One turn moves every row onto another: examples first, then more rows asked:
Dogur: [ 11   1 -36 -23 -13   9  -1  20 -12  -6  -1  10]
goli: [-13  -4 -18 -27  -1 -31 -22   8 -20  -5  18  -1]
rofup: [ -7  20   3 -12   3 -20 -10 -37   0 -19   9 -12]
gado: [  3   2  -8  22 -33 -19 -10   3  -9  17  11  -5]
kovi: [ -3   9 -18  27 -25 -22 -12   1   0  17  13   8]
mudu: [-11   3  10   3   1 -14   1 -30   6 -25  25 -22]
beva: [ 26   1 -27 -16  -7   0   0   6  24 -34  24   5]
kor: [ 14  -7   8 -15 -29  -6  19  -2  16 -22  19 -19]
koguv: [ -7 -33  15   6  21  -5 -13   0   3   4   0 -15]
bevub: [ -7  19   3  -4  -4 -14   2  -7  40  20  17  23]
Tob: [  2  26 -12  15 -17  -6  -6  -1  24  21  17  18]
tati: [-16  28 -11 -27   8 -10  -4 -16   7   7 -13   9]
bagub: [  7 -15 -31  -7  11  26   6   1  23 -18  -2   8]
Lono: [ 29  12 -26 -19  -1  -3  -6   0  14 -29  25  15]
Ruri: [ -9  12   1 -22   1 -30   3  11   8  20  28  28]
fug: [  5 -30  10 -13  14   4  23 -14  17 -22   4  -4]
Parok: [-24  10  -4 -22   4 -14  10  -5  15  25  -7  21]
Ver: [  0 -24   8   7  33  -9 -20  -4  -5  11   8  10]
Sofos: [  5 -34  11  -7  -7   9  23  18   0   1  15  -7]
poma: [  2 -16  -3  16 -26 -32   4   6 -12   2  12 -17]
rupu: [  5 -24  12 -13   9   3  30 -14  16 -22  10  -7]
gepib: [  9 -11 -35 -24 -11   9   3  27  -4 -13   8   4]
der: [  5   4  -7 -12  24 -25  -9  12  -1  16  21  33]
Nudu: [ 15 -11  10 -12 -28  -8  25   3  15 -17  17 -18]
Fuv: [-20  28  -5 -14   3 -15 -18 -29   1 -11   6  -6]
tepuf: [ 14  -6 -29  -1  13  27  -4  -2  21  -9  -2  19]
nole: [ 10  -3 -12  16   4 -24 -26 -12  30 -10  34   9]
Tenil: [  0 -13   0   0  32 -22 -29   3  -1  11   7  16]
vok: [  5 -36   4  -4 -13   7  21  20  -4   1  17  -4]
kizu: [-26  -8 -26   9  -3   5 -13 -18  11   9 -14  -3]

Ruri moves to bevub
der moves to Tob
rupu moves to Sofos
Now these:
Fuv moves to Tenil
koguv moves to poma
rofup moves to Ver
gepib moves to beva
Lono moves to tepuf
fug moves to vok
nole moves to kizu

One turn moves every row onto another: examples first, then more rows asked:
V: [  7 -13  37   6  -3 -12   7  37   4  14  11  14  -5]
C: [-13 -21   0   7 -28  -4  -2   7 -31  20   4  -3 -10]
G: [-19   9 -26   7 -10 -26 -29  18  12   7 -17   5   5]
Y: [-22  -3  17  14  22  -7 -12 -14  15 -15  26   7 -21]
M: [  3  17  -2  -1   1   4 -22  20  27  19  32  27   6]
X: [-13 -16  -5   5 -12   4   8   4 -33  28   8 -10 -14]
B: [-19 -10 -19  13  27 -21 -15  36   2  17   9 -24  -6]
L: [-21   9 -10  -2  35  -3   4   8  -4  -8  40  16  -4]
E: [ -1  -7  -8   1   5  40   5  12  -6  -8   7  -5 -27]
K: [-15  -9 -18   6 -20 -22 -32  14   8   3 -20   5   9]
H: [  1   2   7  13  14   4  14 -12   8  35   3 -21   6]
N: [ -5 -16   9  -9  13  13 -33  -7  -4  -5  16  31   8]
W: [ -9  21 -33  -4  29   6   6  12  13  -4  -2   0  12]
R: [-13   5 -25   0   7   1  25  -4  17  20  27  -3 -12]
D: [  4 -25  27   4  20 -11  -8  37  14  -8 -14   3   2]
A: [-11  45   1  17  11  -7  -6  18  -3  -8 -10   2   4]
U: [  4 -11  18   7 -16  -5  11  33  22  -3 -16   4 -18]
J: [ -4 -24  13  -6  -1   7 -34   0 -13  -3   9  26  15]

M moves to B
H moves to Y
J moves to K
Now these:
V moves to D
G moves to X
R moves to L

One turn moves every row onto another: examples first, then more rows asked:
Bifu: [ 32  26  -7  31 -44  -9  -3 -13   0  -2 -16  16  -1   9   4  -3   2  -6
 -20   5  -8  -7  -6   9   9  20   1  20   0  20   5 -11  -9   0   5 -14
 -31 -16  19  10 -20 -16  18 -20]
pufu: [  4  -4 -18  -5 -13   1   1  -4  17 -24 -17   1   0   2   8   0   1  17
  17  32  13  19 -13  -4  24  -7  -7  16 -34 -26  19 -14 -39 -23 -37   8
 -32  -9 -20 -24 -23  -6  -1  42]
zipuf: [-12  12 -25   3   8   9  14  -7  50   2 -17   3  -3  21  20   9  14 -22
 -19 -13 -15  11 -20  -3  -7  -6   0   7  39  11  19  27 -24 -18 -25   9
 -23   7  22 -16 -13  -7  31   0]
puse: [  4 -15  -8 -19   3 -21  11  26   8   9   4  15 -14   2  17   0  11 -25
   8   7  -6  23  14  14  -8 -12  -9  16 -39 -13  -6  -5 -23   3 -13  25
   1 -14 -13 -20  -7  12  34 -14]
gani: [ -7  10 -11  -4 -38  12  11  -1  52   5 -15 -14  -6   7   4   7  19  -4
   3  -5   3  -2  -9  -5 -14  -7   2  18  53  -2   5   1 -15  -3 -15  -3
 -14   8   3 -21 -14 -31   8   8]
tal: [ -2  19  -2 -20   2   8   7   9  28   8   4 -23   4  40  25   7  24  -8
  -9   9 -21  -8  -4 -33 -17 -19   4   3   9 -13  18 -15  -9  -6 -60  12
   4  -7  -4   4 -18   2   7  20]
Gized: [ 18  39 -14  12 -22  20  -5  -9 -44  -4  -2  -8   2  12  -2   6   4  -5
 -34  25 -10  11   3   0 -11   8 -23  20 -28  18  15 -18 -12 -12 -29  -5
 -11 -13   0  17 -13  -5   4   4]
tifas: [  1  -7  -1  -8  -8  -3  -6  14  23 -21 -12  -5  -3   9   6   5   7   8
  -7  -5  18  33   4  36  21   8  18   8 -27  -7  -9   7  -5 -31 -17  14
 -18   6 -14 -50  -4  -1  15   4]
gepob: [  8  32   7  11 -20   0  -9  18  -9 -12 -11  -8  -8  24   9   8 -12  -3
 -36  26 -26 -14  15  12  -6  15  -4   5 -37   0   2 -13 -12  -3 -27 -12
  -9 -32  23  20 -25  -1   1   5]
Lasi: [  9  -1 -20  -9   7   2   3  -3  27  12 -15  51  -3  17  -6   6  -3   0
  45  28  -3  14 -13   3 -11  -4 -17  19 -23   2  -6  -7 -24   3 -18  15
 -30   7  -3 -15 -18  -9   8   9]
lami: [  5 -10 -26 -20  28   5 -16 -16   5   6 -24 -42  -5  34  -4  21 -15  10
   6 -12   0 -22   0   6  -8 -26  -6  -6  -1   2  -1 -10 -18  10  12 -26
 -38  -7  17   8 -35 -27  10  -8]
guvuz: [ -6 -18  -7 -20  13   1 -23 -23  41   0 -30   0   6   5 -11  13   6  29
   7  15  24 -18 -39   4   3 -15  -9  -6 -31  13   7 -21  -6 -10  -3 -17
 -14 -24 -12   6 -17   6 -27  16]
gim: [ 27  -4  -5  -7  12  24 -10 -28  15  25  -4 -48   2   7   1  -2 -11  -6
  -7 -22 -11  40  -2   4   9  -1  16  -4   4  -3   0   4  -8  -3 -13 -17
 -29  22  -6  31 -33  12  -5  -8]
Zil: [-16   9 -18 -23  -1  29   6   2   6 -18   3 -29 -22   7  32  21  13  -4
 -17   3 -20  19   0 -28 -26 -10 -14   5  12 -15   7 -22 -18 -20 -52  -6
   0  -8   4 -17 -16 -18  25   4]
fatin: [  2   4 -19 -18  -2 -11 -31 -45   5  -5  -7 -36 -10   2  16  24  -9   0
  -6  10 -16  19   7  -6   4 -36  14 -12  -3 -13  31  10 -14   5   4 -30
 -35   6   5  29 -24   3  19  10]
Dedum: [ 15  22 -14  45 -20   9   8  11   7  11 -32  -7   1  21 -13   3   0   0
 -50  19  -3  13   1  13   3  16 -15  18 -13  18   8   6 -20  -2   3  -4
 -42  -9  28  -1 -16 -10  10   4]
moten: [ 13 -16 -12 -12  23  11   7  -1  -3  42 -35 -51  -8   0 -14  15 -23 -11
  -4  -6 -15   9   6   7  -3 -27  17  11  14   4   8 -10 -16  -7  -3 -12
 -10 -34  -8  24 -19  -3   8  17]
vik: [ -9 -26  -4 -19 -12 -10 -24 -20  28 -16 -11 -25  -6 -33   6  12  20  23
 -28   2  31  16 -24   0  11 -15  -8  -7 -33  -4   9 -15  -7  -6  10 -24
 -12 -12 -20  -6  -8  10   0  -1]
Memeb: [-10 -23  -4 -23  25  10 -18  -8  26  12  -6   0 -13 -28   2  14   4  -1
 -30  -7   1  39 -29  16 -14   1  -9  -7 -34  12 -10  -2  -4  -6   5 -10
  -2  -1 -12   4  -2  26   4 -22]
pav: [  0 -30 -14  -8  34  -2  -1  -7  40  33 -26  10  -6  -8   0   5   2  -3
  -6  10  -5   8 -44  -4  -7 -13 -17   4 -33  10   7 -20 -26   2   2   1
  -9 -37  -9  22 -14  29  -4  -1]

pav moves to guvuz
gepob moves to Bifu
moten moves to lami
Now these:
tal moves to gani
pufu moves to tifas

One turn moves every row onto another: examples first, then more rows asked:
kive: [ 31   7  -1   4   1 -28  -2  -7 -21 -19 -26  16  12 -33 -13  -6  -7   1
 -21   9 -12  -5  -4   2  16 -22 -12  -5 -16]
Tezuk: [-28  -9 -14  28  27  38  -4  13   4  29   4 -10   1  -8  -2 -12  10   2
  -7  -7 -12  20  20  25  14   0  13  -4 -11]
difu: [-20 -10 -15  17  25  41   8  14   0  32   4  -9  -6 -14  -5  -9  14  -6
  -1  -4 -10  18  16  27   8  -1  11   3 -20]
reger: [ -5   1  16   4  -3  -5  33 -18  16  15  -7  40 -12  14   9  -2   3  30
   6  21   3  10   9   0 -15  17  -1   3  10]
gefol: [-21 -18 -14  18  28  36 -31  -3   1   9  17 -21  -2   9 -14  -5   8 -10
   2 -17  18  -9  -7  29  11   6   3   3   2]
nebu: [ 12  14 -26   0  -3 -22  -4  20 -11 -21 -30 -26  13 -19 -20  -1  -2 -10
 -12  -2  -4  -5  -3  -9  24 -18 -17 -18   8]
tegif: [ -8   1   7   7  -5  -6  20 -22   9 -16  10  20  -9  28  18   9 -21  12
  -4   5  -1  -8 -22  -8 -17  38   1 -21   1]
bopa: [-13  -4   3   7  -9 -11  18 -18  10 -15  13  11 -11  31  15  11 -15   2
   3   7   0   0 -32   3 -19  41  -4 -14  -9]
Zire: [  9  16  -8  -5 -18 -18 -17   0 -12 -21 -28 -17  21 -16 -31 -15  12  -8
 -15   4  -3  -4  11  -1  15 -22 -15   8  14]
vogo: [-26 -19 -16  19  28  28 -27  -6   4   3  13 -14   0  20  -9  -7  13 -14
   2 -13  24  -3 -11  36  16   0   6   6   5]
Ragul: [ 24   3  -1  18 -20 -30 -20   6 -11 -16 -25  -1   8 -33 -22 -11  -1  10
 -14   2 -18  10   7  12  11 -13 -13   2 -10]
valel: [-21   1  -9  -1   9  17 -22 -22  10 -15  21  -6  -1  21   6  -1 -12 -19
   0 -11  21 -29 -37   3   8  17  10 -13  -1]
dobu: [ 31  15  -1   0  -3 -20  -2   3 -23 -20 -23   8  25 -37 -10  -1   1  -6
 -20   9 -12  -5   3   0  15 -12 -14  -6 -15]
Vili: [ -7   2  13  -3  -2 -11  35 -15  18  14  -5  34 -12  21   7  -1  10  19
  14  26  14  11  -4   8 -15  17  -7  11   7]
Givun: [ 17  18 -27  -2  -3 -17  -5  15 -16 -20 -27 -14  25 -17 -16  -1   1 -13
 -20  -2  -7 -11  -1 -15  17 -15 -25 -14  -2]
pofu: [ 21  -7   8  -7  -4 -31   1 -16 -18 -21 -28  -1  29 -16 -22  -6   3  -7
 -17   9  -5 -18   4  -4  11 -23 -13   9   5]
bav: [  0  -3  12  -1  -8  -8  33  -9  21  13  -5  35 -14  15  12   1   6  23
  14  13   7   4   0  -1 -21  21  -6   9   3]
basa: [-20   5  -6   4   9  15 -23 -15   9 -16  14  -1   7  26  10   1 -14 -22
  -6 -10  21 -21 -33   3  10  22  18 -24  -3]
pek: [-26 -14 -19  26  25  28   4  14   2  31   4  -9  -2  -1  -5 -13  11  -6
  -3  -2 -10  23  13  33   6   3  11   7 -24]
fovag: [-24 -12  -8  25  31  35   0  13  -2  33  -3  -6   3  -2 -10  -9  11  -4
  -7  -4 -11  26  20  26   4   4   8  -1 -21]
teba: [  8  11  -7   4 -20 -23 -18   8  -5 -22 -31 -19   9 -23 -27 -13  10  -3
  -7   1  -6   7   8   6  22 -26 -10   1  14]
Satad: [-19   2  -8   5  13  12 -15 -20   8 -18  18  -3   3  25  12   4 -17 -10
  -5  -9  22 -28 -31   0  12  22  13 -26  10]
gez: [-28 -17 -11  23  29  33 -29  -5   3   0  13 -22   3  17  -8  -7   5  -6
  -3 -19  17  -8  -6  25  17   6   8  -6  14]
nok: [ -8   4   2   1  -7  -2  16 -18  12 -21  12  17 -13  27  18  10 -15   2
   2  -3   0  -9 -31  -8 -20  35  -5 -13  -9]
Bos: [ 24 -11   0  -5   6 -37   4 -17 -20 -19 -28  -2  14 -11 -26  -8  -9  -1
 -19  10  -6 -19  -4  -4  10 -24 -12   4   3]
rav: [ -2   1  17  -2  -6  -8  29 -13  19  16 -12  39  -6  23   6   1   6  19
   8  22  15   9   5  -1 -18  20  -3   1  11]
Segef: [ 24   4  -3  14 -22 -25 -20  11 -17 -14 -20 -12  20 -28 -28  -8   2   5
 -17   4 -16   4  13   8   4   0 -18   5  -6]
ravo: [-14  12  -8   0  14   9  31   7  16  44  -6  29  -3  -8  10 -16  13   4
   5  25   3  17  12  12   8   1  13   5 -18]
Teg: [-16  10  -1   6  12  19  25   1  16  42  -8  28  -3 -13   9 -16  13  15
   2  20  -4  18  25   8  11  -4  15   0  -6]
Redif: [-19   2 -15   4   8  10 -17 -16  11 -13  20  -1   2  22  14   4 -10 -22
   1  -4  24 -21 -39  11  13  20  11 -21  -5]
guzir: [-14  10   1  -2  11  16  28   3  15  45 -13  28   2  -8   7 -13  11   2
   0  25  -1  19  21   4   5   1  16  -4 -14]
Fasiv: [-24 -14  -7  19  32  32 -37  -4   3   8   8 -13   9  19 -14  -8   9 -12
  -2 -15  25  -4  -4  27  15   4   8   0   5]
Guvam: [ -8   0   8   8  -9  -5  14 -15   9 -20   4  17  -6  36  13  13 -16   2
  -3   0   2   1 -24  -4 -22  42  -2 -19  -3]
fizal: [ 20 -13 -20   6   2 -38   2   8 -17 -14 -26 -27  14  -6 -27  -1 -14   0
 -17   0  -9 -17  -5  -9   7  -6 -20  -9   4]
kisu: [-12   4   0  -4   5  15  33   3  19  41  -8  26  -6 -14   8 -14  16   6
   8  20   0  12  20   7   3  -3  16   9 -10]
Tagov: [ 24 -16 -12   9  -7 -35  -4   6 -15 -13 -24 -18  29  -7 -24   0  -6   0
 -18  -2 -15 -16   3 -10   1  -4 -26  -1  -2]

Segef moves to dobu
gefol moves to difu
Now these:
gez moves to Tezuk
fizal moves to nebu
rav moves to Guvam
Redif moves to vogo

